In the data rows, the value 128 means zero.
Here are some numbered points:
[ 97 140 120 129  95 106 107 157 156 150 156 106  97 158 102  91 134 107 146 142 135 118 116 157 160 118 148 112 143 152 105 150 174 183 112  86  99 153 107 141 115 128 168 133 100 118 174  84] 0
[169 179  93 123 102 106 158 123 188  92 122  72 108  77 135 150 160 154  97 120 116  97  92 174 106 160 148 156 150 158 132 140  58 220  86 166  46 139 226  83 122  93 110 124 159 158 124 128] 1
[106  78 104 125 131  48 115  86 120 228 172 172  18 124  93 131 123 124 106 140 178 174 124 154  84  95 133 113 119 132 130 175 132 105 167  77 140  89  55 147 118  72 106 137 155 146 113 114] 2
[112 136 149 136 113 181 115 132  95  85  80 130 158 114 121 124 113 118 129 108  98 100 120 142 124 140  91 118  93  96 113  94 130  47  84 133  94 113 126 132 100 120  83 101 115 102 163 157] 3
[ 66 122 104 113  65 163 110 110  87 121 132 145 125 182 104 105 138  95 126 126 159 109 129  98 141 114 116 114 116  97  88 123 182 126 116  69 144 132  86 120 115  89 120 102  92  87 152 101] 4
[190 176 255 140 131 163 107 196 214 229 137 148 175 255 255 150  93 125  66 216 216 141 162 199 236 132 255  92 199 244 173 163 206 239 143 183 216 221 111 206 165 235 155 253 123 188 255 119] 5
[165 120 255 154 221 216 115 171 126 184  40 162 183 198 133 207 196 145 231 132  24 177 173 160 125 192 161 170 179 136 178 141 103 163 124 255 237 121 173 140 133 254 125 163 193 187 174 243] 6
[166 159 190 122 115 202 115 147 126 197 159 128 159 200 232 101  86 122  66  78 150 122 129  93 172 115 254  92 107 183 146 142 208 151 123 130 169 176 119 150 146 151 124 174 129 123 130  93] 7
[151 206 255 210 255 212 192 188 214 211 141 117  63 145 124 245 199 171 220 218  97 194 167 181  62 255 123  88 160 140 255 121  83  47 196 212 218 204 142 133 194 255 153 175 255 163 255 225] 8
[146  54 105 123 114   8 127 109 118  69 115 189 213 108 118 150 125 136 175  95 144 199 136 146 140  68 100 126  95 117 144 213 154 186 203  86 168  76  93 196 126 149 115 171  91 194  62 135] 9
[136 133  86 104 116 209 129 107 153 112 133 117  80  88 157 129 109 126 117 120 143  89  95 144 108 120 121 146 125 101 102 103  92  51 102 146  36 126 154  90 146  59 130 102 132 162  82  99] 10
[122  97  71 100  96 183 134  94 109  35 110 115 161 114 145 133 113 112 135 177 142 126 108 164 132  87  89 117 172 100  82  72 116  36 117 130  99 118 108 100 157  89 142 106  96 173 132 129] 11
[131 155 190 156 152 117 157 104 164  76  93 100 155 135  93 162 177 137 123 102  90 133 129 128  98 193  94 103 122 115 161 139  76 255 106 143 152 127 197 114 117 196 103 159 163  83 141 184] 12
[107  73  65  80 135  41 125 110  75 184 148 128 103  97 114 108 126 119 118 165 126 138 125 134 101  77  88  97 115 103 104 107  82 152 137 111 105  73 146 137 113 120 107  94 143  99  97 124] 13
[103  87 106 101 135 110 106 125  66 105  49 119 193 126 110 105  61 110  91 100 113 121 126  85 170  81 105  91  83  99  94 106 114  61 120 108 164 123  80 117  98 132 108 133  76  78  75 101] 14
[155 113  95 131 129 162 135 106  81 117 124  89  87  53 150  74 143 159 120 140  87 105 112  94  72 140  86 134 121 147 138  62 113  37 116 142 100 124 157  95 151 116 100  97 144 125 126 113] 15
[148 147 109 110 136  84 124 145 128 143  83  89 142 129 144 128 139 137 150  78 123 108 114 100 112 139 121 115 128  94 110 102  90 161  77 136 128 114 142 113 120 158 120 137 154 127 106 201] 16
[183 165  95 165  88  80 150 206 216 198 164 192 156 136 118 137 119 104 128 163 155 170 138 128 183 138 143 183  67 116 174 255 238 152 238  72 224  65  95 180 133 100 174 178 139 194  89 115] 17
[122 133  82 107 109 113 138 122  62 205 116 129   0  73 101 101 133 105 134 116 129 100 137  90  46  85  64 120 108  82  62 108 136 169 117 106  91 105 135 135 129 135 113 107 184 119  62 143] 18
[113  59 100 104 119  98 111  83 145 164 142 183  70 113 134 126  98 130 121 208 150 152 133 195  79  81 107 137 199 102  90 180 125 192 181 104 141  84  92 137  95 110 134 103 127 139 169 105] 19
[234 226 137 106 111 157 183 149 255  51 208 168 146  76 187 196 224 188 175 190 200  68 168 136 179 130 231 235 188 219 171 166 119 255  92 165  20 209 255 138 210  96 154 172 224 221  55 236] 20
[130  78  85 102  59  39 111 121  42 111  78 102 119 116 117  99 123 112 137  16 129 100 126  13 138 105 106 105  42 100  87 126 123 189 102  93 108 122 104 110  91 114 114 143  89  90  16 112] 21
[188 100  92 126  89   0 134 131 119 109 172  76  87  33 143 107 107 152 123 159  84 113  93 112 111 107 142 129 147 114 103  75  69 255  99 149  84 111 136 127 144 104 113 102 141 132  95 132] 22
[166 109 103 141 142 122 146 160 205 184 116 178  70 105 128 138 117 125 182 191 135 203 150 167 103 119 109 161 132  98 146 189 192   1 219  96 147  81  77 180 141 148 171 164 144 191 117 124] 23
[180 184 213 174 248 161 184 121 169 158 152  82  82  68 137 200 143 155 124 117  33 132 130  72  50 219 134 141 168 151 207  87  67 166 121 212 161 192 219  94 144 226  96 156 221 113 125 199] 24
[159 148 138 148 172 149 144 130 134  87 143  91 161  85 149 182  61 148 145 116  83 117 119 152 102 156 135 118 196 110 166  95  87 142  83 157  96 143 125 108 128 156 129 134 149 142 196 173] 25
[128  70  93 116  46  99 108 132  59 120  94 102  78 112  95  80  77 133 155  90 120 111 128 128 115 115  74 120 108  83 126 148 171 183 120  91  83 129  61 106 102 131 149 126 110 137 121 115] 26
[ 81 122  92 113 115  87 111 106 116 189 162 132  77 181 109 115 104 110 108  73 167 108 116  85 129  92 137 118  57  95 109 119 106  93 143  83 166 105  62 129 111  87 108 123 120  87 104  73] 27
[121 165 111 129 111  93 141 133 101  86  28  97 137  84 112 139 136 128 118  85 104 109  91 157 110 115  55 118 126 108 115 113  72 230  82 163  78 138 174  98 147 133 128 104 155 112  65 158] 28
[144  63  97  95  29 169 114  81 123  97 105 149  90 135 136  89  79 146 103  12 139 134 143  38 100 105 117 132  83  86  95 106 230 176 165 136 103  94 102  95 148 108 159 164 111 212  35 108] 29
New points follow, each followed by the numbers of its three nearest points above by angle, nearest first.
[109  93  96  99 126 124 122  71 140  81 101 159 118 133 133 109  96 125 105  76 139 153 135  83 114  90 114 137  67  95  72 113 133  92 156 145 122  88  85 100 133  87 122 143  99 146  55 101] 29 14 21
[108  99 182 155 199 255 132 114  94 131  86 125  66 102  92 149 139 124 155 235  99 114 146 185  91 191  59 103 200 115 185  56 133  40 122 141 114 132 124 121  96 170 133  96 173 129 255 136] 8 25 3
[181 189 234 145 255 134 158 157 189 151  82 121 188 120 134 250 123 162 200 140  41 181 166 178  90 212 159 135 255 128 213 149  23 255 125 254 212 165 198 107 138 255 138 156 223 169 207 246] 6 24 8
[169 129 155 119 132  91 115 138  60 252  70 156  31 183 126 119 193 135 211  68  63 104 150 122 102 141 154 147 146 126 160 104 151 148  89 187 120 162 144  91  70 150 147 109 171 140 112 158] 6 16 18
[ 90 135 186 157  87 100  92 117 173  82 227 140 227 193 195 154 126 132 101 136 165 128 118 112 188  88 229  71  97 132 103 104 199  58 132  78 168 130 103 116 124 123 101  98  41  91 115  94] 7 4 27
[129 140 125 161 155  99 127 160 112 216 155 107  76 167 177  87  86 131 115 146 152 153 132 119 169 115 180 110 106 132 136 161 121 180 132 124 194 134 122 153 138 123 138 155 125  93 132  53] 7 5 27
[168  92 180 139 116 161 125 161 116  86 127 129 213 166 143 147 133 129 178 133  81 119 132 159 175 173 174 129 138 115 140 131 150  93  92 170 127 139 111 114  88 139 102 112  92 132 183 174] 6 3 25
[143 143 203 139 183 117 119 155 165 174 125 113 133 184 125 180 125 136 182  59  97 156 132 114 116 162 174 125 101 110 141 132  88  82  84 169 123 112  96 132 107 178  95 171 172 163 164 209] 6 8 24
[ 92 173 148 119  79  62 108 134  67  73 108  95 225 235 190  98 118 108 118  88 163 128 123  68 210 108 171  89  91 138 119 130 181 199 118 103 214 158 105 150 130 142 100 170  60 114 129  87] 7 4 21
[161  96 100 153 119 149 126 173 143 130 113  98 159 121 116  90  89 135 154 113 141 146 110 102 158 139  93 145  94 136 148 192 190  67 149  68 172  89  88 118 152  71 183 142  86 165 117  98] 17 23 9
[170 197  92 122  96  76 146 129 149  72  85  62 116  75 176 138 176 148 152 230 133  78  98 213 117 146 122 160 214 138 116  86  86 155  80 150  62 157 207  99 148 118 126  69 155 169 197 143] 1 20 22
[127 126 119 115 126 184 124 183 143 103 130  75 199 192 124  93  89 107 121 151 132 114 125 172 214 145 159 117 171 176 129 105 154  75 109 100 146 152  85 133 149 106 151 178  84 174 201  89] 5 0 7
[ 86 116  85 105  73  89 106 128 109  91 132 114 133  93  83  98  79 108 141 131 120 120 121 108 126  90  72 108 119  95 118 149 133 203 105  96  74 106  78 113  89 121 128 117 106 141 146 132] 26 21 13
[145 129 101 145 131 124 130 173 139 228 141  96  24 168 170  70  39 126 111 150 140 132 133 162 130 143 190 127 137 153 119 142 153 164 122 125 177 153  83 155 152 116 162 189 153 158 164  83] 5 7 0
[221 195 206 178 157 255 223  86 150 177 142 140 115  47 140 154 254 202  93 207  79  35 102 106  83 204 131 255 215 255 186 122 138  98 144 163  36 250 255 141 215 119 178 104 185 161 178 207] 20 24 8
[120 142 143 118 200 164 137 134 138 122 145 117 144 121 101 161 109 115 176 165  69 103 135 141 111 149 130 121 220  99 147 118  53 178  87 159 131 132 146 101  88 168 132  96 146 108 211 165] 25 24 6
[ 65 112  79 113  79  94 113  98 110 146  86 156  99 113  99  95 156 105 133  62 123 149 129  62 109  80  73 111  58 112 103  97 129 138 152 115 161  95 123 136  97  93 118 119 104 102  21 121] 21 27 18
[113 121 118 145  97 177  97 110  71  97 175 207 231 184 127 171 146 153 111  72 204 147 161 151 194  73 137  91 120 128 166 151 218  90 207  68 251 144 100 150 111 127  97 121  80 132  42  92] 9 4 17
[152  97 140 131  94 136 113 136  74  85 132 106 152 108 136 142  82 132 152 121  79 119 120 138 135 147 116 117 139  93 160  79 157 142 100 154  89 120 112 109  81 134 109 111 112 138 170 146] 25 3 26
[ 54  95  97 114 131  54 111  85 102  55  65 157 197 122 100 135  84 106 128  88 143 159 125 133 132  77  44 113  71 106  79 147 109 173 150  97 145  98  65 131 117 116 114 152  75 133  76 131] 9 14 21
[100 110  93 114 121  91 117 107  53  10 102 130 255 167 119 132 130 118 118 100 148 127 118  77 183  94 110 123  66  92 102 100 126  46 118  84 152 124  83 121 119  87 100 107  32  98 104  92] 14 4 21
[107  75  95 108 103  80 106 113  99 132 121 123  33 105  92  62 100 114 100  79 132 127 124  73 102 109 104 117  65  85  90 125  99 154 107 100 107 111  90 121 116 103 105 119 127  90  93 108] 21 18 27
[130  92  99 115 107  93 115 126  81  80  87 109 158  98  95 120  92 114 104 134  88 103 103 124 127 106  78 109 124  93  95  84  85 152  99 137  62 103 111 116  96 105 115  98 102 109 146 127] 28 14 26
[155 140 124 125 151 255 163  90 123  75 136 159 129  96 108 166 173 146 173 233 155  89 113 126 116 140 131 210 183 189  91  85 128 123 126 126  66 152 150 122 231  68 119 106 129 166 188 162] 20 11 10
[144 171 127 148 163 167 171  86 140 154 162  92  62  73 109 128 198 141  91 176  95 103 113 136  66 171  93 157 165 188 183 112  72 173 121 149  83 179 227  95 126 150 147  89 192  96 196 111] 24 1 8
[131 116 107 112 179 171 114 159  70 186  82 117 130 179 105  98  90  92 167 100 107  92 106 151 176 144 120 113 122 159 121 112 113  34 102 121  85 125 100 116  69 138 105 146 112  97 201 117] 3 14 4
[ 99  99  99 123 135  90 122 109 122  97 189  68  72  70 130  54 125 158 152 109 111 119 101  77  90 126  98 143 108 113 121  95  87  99 136 128 131 123 119 107 179  99 137 127 125 112  90 106] 15 22 18
[ 94  86 108 132 139   0 104  89  96  92 139 179 217  87 118 190 105 133 101 123 166 182 118 215 168  68 108 108 127 145 133 194 130 102 188 115 153  99  69 150  98  71 106 134  73 150  76 121] 9 2 14
[ 99 153 141 155 177 168 158  96  90 169 102  96  73  49  87 139 160 138 101 137  99  87 119 101  66 179  39 149 140 161 188  99  90 163 132 138  83 162 180  97 125 149 150 112 181  96 151 115] 24 15 12
[141 208 167 160 165 111 181  98 117  38 143  66 145  79 140 180 187 154 126 110  75 102 114 125  96 186 113 157 152 168 179 118  64 156 103 156 112 211 229  95 136 202 104 129 173 114 126 176] 24 12 1
[112  91 163 135 102 108 106 153 108 165 142 103  84 131  96 124  72 103 142  55 105 113 118 110 113 147 120 121  97 137 137 116 107 125  98 149  83 118 101 135  79 131  97 143 144 117 133 138] 26 21 27
[175 184  87  98 120 111 158 133 187  13 197 100 172  95 190 159 207 146 171 178 170  97 135 175 174 100 167 172 166 141 124 106  82 115  71 137  67 165 210  97 173  95 138 104 151 158  91 137] 20 1 10
[125 113  97 142  81  91 123 118  99 122 105 177 156 109 123 143 121 129 125  65 159 141 132  73 159 108  92 109  67 111 142 169 166 158 167  88 186 112 103 144 115  87 121 124  94 107  13  80] 21 9 29
[ 90 173 121 128 141 161 118 153 171 139 153 142 152 178 127 133 101  78  65 136 125 112 154 128 165 114 199  81 125 199 103 103 139  98 127  98 103 156  94 155 130 157 115 109 122  81 215  90] 7 5 0
[ 55 123  88  88 107 118 103  94 104  85  52 129 141 143  97 113 118  96 121  84 143 125 112  90 126 114  47 128 113  78  64 107 123 125 128 108 119 121  91 110 122  82 145 124  90 104  81 101] 14 21 4
[195 142 165 127 180 193 145 168 139 243 119 161 126 181 187 150 191 157 218 118 107 132 169 130 143 154 229 151 150 123 138 156 104 159  67 185 158 111 160 119 104 189 125 130 188 149 172 215] 6 8 24
[ 86 164 183 163  96 132 125 182 124 103  80 160 250 137  67 144  71  85  27  89 104 103 126 137 141 132 137  99 100 197  97 131 145 231  99 169 108 139 110 187  95 170 118 129 122  80 141 147] 12 28 5
[139  80  94 103  41 108 108 152  92 132 146 104 125 122 109  86  86 129 152  99 103 102 122  94 154 130 135 111 138 117 128 139 195 240 107 109  89 123 100 103 115 103 154 129  87 136 124 115] 26 21 29
